Rotation paths and how fast each direction turns (degrees a step)
Each turn is a multiple of 5 degrees from 10 to 175, or 0.
Each row of a path follows its step; steps can be skipped.
Rotation 1:
step 0: -32  -3  -36  21  -1  -22  -13  2  -23  21  8  -17  2  -10  -51  8  32  -6  -1  24  -18  -7  10  0  -10  11  21  4  -4  10  6  -14  -11  -24  -11  19  -3  36  10  2  -14  6
step 2: -19  13  -21  45  -2  24  8  -25  -6  -45  15  9  11  -19  11  -8  -3  5  1  8  -4  -27  12  1  26  -28  3  5  -16  5  -12  6  3  -6  3  -18  14  13  31  18  27  17
step 3: 0  3  11  36  30  4  -8  -6  -46  23  11  -6  -8  0  -21  8  -7  21  29  -7  -20  8  6  3  27  -28  47  -4  4  10  -2  15  26  -6  10  13  -15  5  -18  8  -4  3
step 6: -5  11  40  16  30  -3  20  7  22  19  14  -20  -14  52  -18  -19  18  -9  1  15  -13  10  22  -4  -5  7  13  14  -13  14  7  36  8  6  -10  10  -28  -11  -3  3  -20  0
step 9: 7  -13  7  13  30  17  1  -18  13  -8  -21  34  4  29  9  5  4  -20  -24  15  -3  -27  12  1  25  0  9  51  -4  14  -10  26  -3  -15  2  6  5  8  -39  -15  8  6
step 10: -29  -8  8  20  -26  4  6  -40  -2  -1  7  4  -9  -19  27  15  1  28  10  21  24  -8  -6  25  2  -20  18  6  -26  10  -20  -6  -3  -7  34  10  -1  27  -11  -20  18  -26
step 11: -3  19  14  -13  28  2  1  -20  -10  -2  -1  4  4  -14  25  -14  -27  7  17  -2  33  27  -7  -9  9  -9  29  -8  9  21  5  8  -7  -40  24  26  -7  -23  -22  19  -36  4
step 13: -10  -6  23  6  -9  0  9  -8  35  46  0  -36  -19  -19  15  25  11  14  9  6  -5  18  -20  -4  3  12  7  3  -25  -7  -24  -9  10  0  4  32  0  -36  16  18  19  -17
step 14: -24  -19  7  -8  -3  0  14  20  27  -17  10  7  -11  16  19  -11  1  -18  -3  24  -7  14  -39  -5  -9  19  -1  14  15  -11  23  5  13  -19  -14  20  -37  -29  -16  21  -37  4
-2  8  -9  3  13  6  2  3  -3  6  10  -1  7  -1  1  1  0  -2  3  9  -1  4  5  1  -6  -1  4  6  -6  -8  4  11  6  -9  7  -4  -3  5  6  -7  7  1 | 10
-8  7  4  6  -7  -1  3  1  10  -6  12  4  -4  2  8  -1  -2  2  -2  5  8  4  4  -2  1  -9  5  -12  5  6  3  10  -3  7  -5  -7  -8  3  -2  -2  -1  2 | 85
3  -2  -3  -1  -4  -2  -2  2  11  2  -7  -13  -2  8  -1  -2  -3  4  10  17  -5  3  2  -3  1  7  3  0  2  -12  5  0  -2  7  1  -10  6  -2  -2  3  -7  3 | 45
4  -9  -5  3  2  -13  -3  1  7  -1  7  -3  3  -4  -6  -7  0  -10  -4  5  -1  -12  -1  1  0  -6  3  6  5  5  -4  -2  -12  -7  4  -10  0  4  -4  -3  1  -8 | 45
-7  -5  -9  -2  -1  5  -2  -9  -9  2  2  -3  0  6  2  -9  11  -16  5  1  -1  -1  1  -1  8  6  1  -10  8  5  -3  3  7  -2  2  -1  0  -9  -2  -3  -3  4 | 125
8  -4  -3  -4  -12  5  13  -9  -4  -2  -6  2  4  -4  3  -1  4  1  -6  4  3  -10  4  -3  0  -1  -4  -1  -6  -10  -3  3  4  -6  -9  -9  -10  5  0  2  -2  0 | 140
-5  7  2  5  -9  -7  -8  -3  -3  -2  0  5  -3  1  2  6  4  -12  4  -5  8  -9  2  -7  -5  7  7  11  -2  -7  7  3  -2  3  0  2  7  8  -2  -1  -2  8 | 45
Rotation 2:
step 1: 24  8  -7  3  -2  -11  5  -35  -17  36  14  -6  31  -3  20  -1  0  -11  4  22  6  -27  -36  -8  -6  -20  -21  -7  30  -34  5  26  16  13  9  -2  -9  8  29  -18  4  11
step 2: -2  -25  -7  -7  -28  23  7  -16  17  8  -10  10  -18  -5  -16  8  3  23  -29  -14  -2  15  -38  -15  -26  18  16  -18  18  22  6  -1  11  -35  -1  13  -5  13  18  30  -7  36
step 3: 9  0  -6  -23  30  -28  -35  38  -13  -26  -23  5  6  -14  -1  8  8  30  5  31  18  -14  -13  0  25  -4  2  -9  13  21  -22  27  -7  -20  15  6  -9  -8  -21  24  2  0
step 7: 35  -26  -32  17  -17  -7  10  -20  24  18  10  -14  -2  47  -1  -17  -5  -15  26  25  14  9  -9  5  13  11  -7  -26  -19  -10  -29  9  0  -3  -9  16  0  28  12  -19  -1  -9
step 8: -12  -8  -13  13  15  -4  -1  -33  -1  -25  -9  11  8  -3  33  -6  25  -15  -22  8  -13  24  -2  -11  -47  -9  11  -6  -17  15  -15  -5  19  -44  2  -9  -15  -8  -24  -3  22  23
step 9: -21  -30  13  -29  31  -19  -9  4  -9  -16  0  8  -7  -17  -11  -16  13  3  2  5  -24  18  3  -5  22  52  13  4  5  -3  6  10  -18  -7  1  44  18  -16  -12  -19  -6  -23
step 10: 25  22  23  2  21  32  -21  -17  10  -5  -2  5  -6  5  0  9  -2  -14  44  12  -9  -4  30  19  23  -8  10  34  -14  -5  10  -34  -9  -6  7  6  -40  -13  19  7  -2  -8
step 12: 14  -1  3  0  1  14  -21  12  1  27  9  -7  19  -6  8  9  -28  -7  -6  -1  17  -4  20  -39  -10  7  -26  -24  -17  -9  32  15  -3  -10  30  -7  46  -28  29  -18  -1  -3
step 14: 1  32  -13  4  4  6  -13  0  -13  -15  -10  -16  13  -5  -34  -4  18  16  0  -10  2  7  -17  -11  -15  9  30  -32  6  -24  4  32  30  -20  -5  -12  -25  -1  -30  4  40  -18
10  3  8  3  -3  6  -6  5  -7  -2  1  -3  -1  6  -5  -6  -6  -2  4  -2  1  -7  2  8  5  1  4  -13  2  8  -17  -6  3  -1  2  -4  -4  5  -8  -2  7  0 | 100
3  4  2  9  -3  2  4  5  2  -3  -3  1  -9  -11  0  -6  -8  11  2  3  10  -2  -19  0  -1  -6  -5  -2  12  -5  1  0  5  1  2  0  2  -2  -4  6  -4  0 | 25
3  -1  4  -12  -11  3  14  5  7  -7  10  -2  2  0  -7  2  4  5  8  -1  -9  5  -2  5  -5  3  -6  -2  5  5  0  1  -2  -6  -8  4  10  6  -3  -2  0  -5 | 160
6  -3  0  -3  -4  7  -5  1  19  2  -4  -2  -13  3  10  3  -10  0  5  3  -10  4  3  -8  3  3  3  1  -3  5  1  2  8  3  2  -5  -1  2  1  6  -2  0 | 140
-1  -4  -1  -6  1  -3  -2  3  -1  -6  -1  -5  4  2  -1  -9  -2  14  -1  5  -2  0  6  -6  4  2  -2  0  1  0  14  -1  -2  6  11  -5  2  5  -13  -8  7  12 | 125
0  3  1  -9  -6  -7  -1  3  -5  9  -7  1  3  4  -9  8  3  8  -5  6  -6  -2  -10  -3  -5  -5  5  2  2  7  -5  5  -4  10  5  -9  -1  7  9  8  3  0 | 25
-10  -15  1  0  -7  -3  2  0  -2  2  2  0  -4  -8  -5  -5  -2  2  -1  -8  -3  -5  -7  -5  7  -1  10  2  -2  6  0  -2  5  2  -12  -6  -6  0  4  -16  -3  0 | 155
Rotation 3:
step 0: 21  -18  -6  -12  17  17  25  6  5  17  -2  5  -15  -47  -16  -5  -22  8  -3  -3  -3  -15  14  -6  -10  -10  29  -27  10  -36  5  -8  2  -17  19  32  -7  4  -18  -2  19  -56
step 1: -22  5  6  1  -11  11  14  -3  21  8  -30  -37  10  16  6  16  -16  15  43  -10  1  -12  -11  20  14  0  23  4  13  3  -39  -14  32  -29  41  -4  -15  16  -13  22  10  -12
step 3: -25  -34  -10  19  23  36  5  4  -28  -5  -4  7  7  -11  14  22  -17  4  -21  18  -1  -33  -10  2  -13  -14  -13  -11  -38  21  12  1  22  -36  21  2  5  -11  16  -32  3  24
step 4: 17  -17  -7  6  -20  49  17  -6  -43  13  -6  -11  37  -5  -4  21  -4  26  3  25  43  15  2  -11  14  5  2  14  19  1  7  -4  -25  4  -10  21  -29  6  7  4  22  16
step 7: -21  20  -13  -18  3  14  -17  -7  -26  -8  -14  23  25  6  0  -21  -43  7  -9  -25  -6  7  -27  35  17  0  -22  3  -42  14  -2  21  -26  -5  -24  -5  -10  17  -22  18  7  -10
step 8: 3  -8  11  -6  -1  35  -38  -18  2  20  0  12  -8  7  3  8  26  -7  -25  30  -19  14  0  -18  -18  28  7  3  -29  47  -15  25  -17  -34  -9  -9  -21  -9  -14  -16  11  -18
step 11: -6  -4  20  7  -13  -7  -3  8  3  9  -5  3  -15  -28  -11  -31  4  -32  3  2  -6  14  -8  -3  -3  3  -36  34  -8  30  -24  20  -14  22  15  40  43  39  7  -10  -17  10
step 12: 3  6  -6  -25  -9  -3  -10  4  -12  23  -11  -13  10  -22  -11  8  -31  -9  0  15  -17  -1  -18  -22  -17  -7  -14  -4  -48  -22  6  41  29  26  -18  7  38  -20  -2  4  34  -15
step 14: 23  -6  0  -34  -45  2  -14  24  39  -14  -9  -6  -1  -8  -13  -7  26  -28  33  -16  -6  17  -5  15  14  -12  16  9  -9  -10  8  12  39  -26  1  6  -21  -10  -2  -6  -20  29
6  3  -2  1  1  -5  6  -6  -4  -4  2  -1  -8  1  13  -6  1  -1  -4  -3  8  -4  -11  7  7  -8  -10  0  -6  -5  -7  -1  -9  -5  12  2  3  0  -4  -3  -5  -2 | 170
2  -2  -4  2  4  -4  6  15  3  -3  1  -6  7  -13  3  1  -3  3  -2  -12  10  -2  6  -6  -4  5  4  -2  2  -2  -5  -5  5  -7  11  -6  -2  -2  -5  1  6  5 | 20
6  -1  -2  8  2  -9  -8  -1  8  -2  -3  4  16  -8  4  5  -3  -8  9  2  -1  -7  0  14  2  -1  0  -7  -8  3  4  -1  -2  0  -1  7  0  -7  3  0  1  -3 | 160
-2  4  3  7  -1  -7  2  9  3  9  -3  1  -2  6  2  -5  0  3  -2  4  5  3  4  3  -10  -4  -5  1  -3  3  -5  -2  12  5  0  6  -8  8  -3  -10  4  -16 | 35
-7  3  -7  8  9  -7  6  -17  -6  0  -9  3  -1  -6  -4  -3  -6  -2  -4  2  3  3  1  -9  -2  -5  4  -9  -5  -8  9  -3  10  -1  -1  1  -1  -2  -3  -1  -7  2 | 115
